Small tables with named rows and columns. After each table, cells are looked up by row and column.

Table visim
,nen,vup,zanagos,runu,tas,sugi
bir,0.2,-0.7,-0.1,-0.5,-0.3,-0.8
zozud,0.4,-0.5,0.1,0.8,0.6,-0.3
febuzar,0.0,0.9,0.2,-0.6,-0.4,0.7
seb,0.3,-0.9,-0.1,-0.2,-0.2,-1.0

What is the runu of febuzar in visim? -0.6
What is the zanagos of seb in visim? -0.1
What is the tas of zozud in visim? 0.6
What is the runu of bir in visim? -0.5
What is the sugi of bir in visim? -0.8
What is the runu of zozud in visim? 0.8
What is the runu of seb in visim? -0.2
What is the zanagos of bir in visim? -0.1
What is the vup of seb in visim? -0.9
What is the sugi of seb in visim? -1.0
What is the nen of febuzar in visim? 0.0
What is the tas of febuzar in visim? -0.4
What is the nen of seb in visim? 0.3
What is the vup of febuzar in visim? 0.9
What is the tas of seb in visim? -0.2
What is the nen of bir in visim? 0.2
What is the zanagos of zozud in visim? 0.1
What is the sugi of febuzar in visim? 0.7
What is the vup of zozud in visim? -0.5
What is the vup of bir in visim? -0.7
Row with the largest zanagos: febuzar

nili:
,vitevi,lopap,sinumem,rokobid,lus,baki
tunut,104,133,136,127,100,9
mubi,69,150,182,162,187,141
mit,191,79,170,125,135,185
ridobu,110,114,161,135,44,196
povef,205,146,95,64,146,87

What is the baki of mit in nili?
185
What is the lopap of tunut in nili?
133
What is the lus of mubi in nili?
187
What is the lus of tunut in nili?
100
What is the lopap of mit in nili?
79
What is the vitevi of mit in nili?
191
What is the vitevi of mubi in nili?
69
Which row has the largest sinumem? mubi

Table vezo
fields: lote, mabenur, mab, tizefip, nuki
sazul: [-188, -702, 14, 70, 403]
kipu: [-318, -386, -200, 343, 264]
nedi: [-404, -377, -29, 340, 149]
lugeko: [-117, -105, 636, -631, -247]
vuveto: [-203, 217, 464, -561, -510]
suto: [-443, -92, -187, 13, -408]
reb: [-282, -381, -304, 335, 295]
miv: [-360, -387, -107, 343, 215]
tukom: [-180, -782, -182, 78, 404]
lup: [-158, 78, 577, -598, -375]

mabenur of miv is -387
mab of vuveto is 464
mab of tukom is -182
tizefip of kipu is 343
nuki of kipu is 264
tizefip of lup is -598
mab of lugeko is 636
Row with the largest mab: lugeko

neku:
         biv  fidozaz  vez  bil  mut  rep  seliba  mem
lavuz    6.3      5.4  4.4  1.5  5.5  5.8     5.3  5.0
movali   5.8      6.2  4.3  1.5  6.4  5.7     4.9  5.8
vesasa   5.3      2.3  6.2  1.5  6.2  5.0     4.9  5.9
fopam    8.7      5.0  4.8  1.5  3.5  6.4     7.6  5.8
tir      7.3      5.3  2.8  1.5  7.5  6.6     5.4  8.4
vetusud  6.2      5.3  2.0  1.5  8.6  2.5     8.0  8.1
lusif    5.6      7.2  6.2  1.5  6.3  3.5     4.0  4.5
kenofas  5.4      5.3  3.3  1.5  7.8  5.8     5.6  8.4
tuz      4.7      5.3  6.2  1.5  2.2  4.7     4.7  5.5

What is the vez of lavuz in neku? 4.4
What is the mut of tir in neku? 7.5
What is the mem of lavuz in neku? 5.0
What is the bil of kenofas in neku? 1.5
What is the biv of movali in neku? 5.8
What is the rep of fopam in neku? 6.4
What is the bil of vesasa in neku? 1.5
What is the mem of kenofas in neku? 8.4
What is the rep of vetusud in neku? 2.5
What is the vez of vetusud in neku? 2.0
What is the vez of kenofas in neku? 3.3
What is the rep of kenofas in neku? 5.8
What is the bil of lavuz in neku? 1.5
What is the fidozaz of fopam in neku? 5.0
What is the mem of lusif in neku? 4.5
What is the bil of tuz in neku? 1.5
What is the seliba of vetusud in neku? 8.0
What is the fidozaz of lusif in neku? 7.2

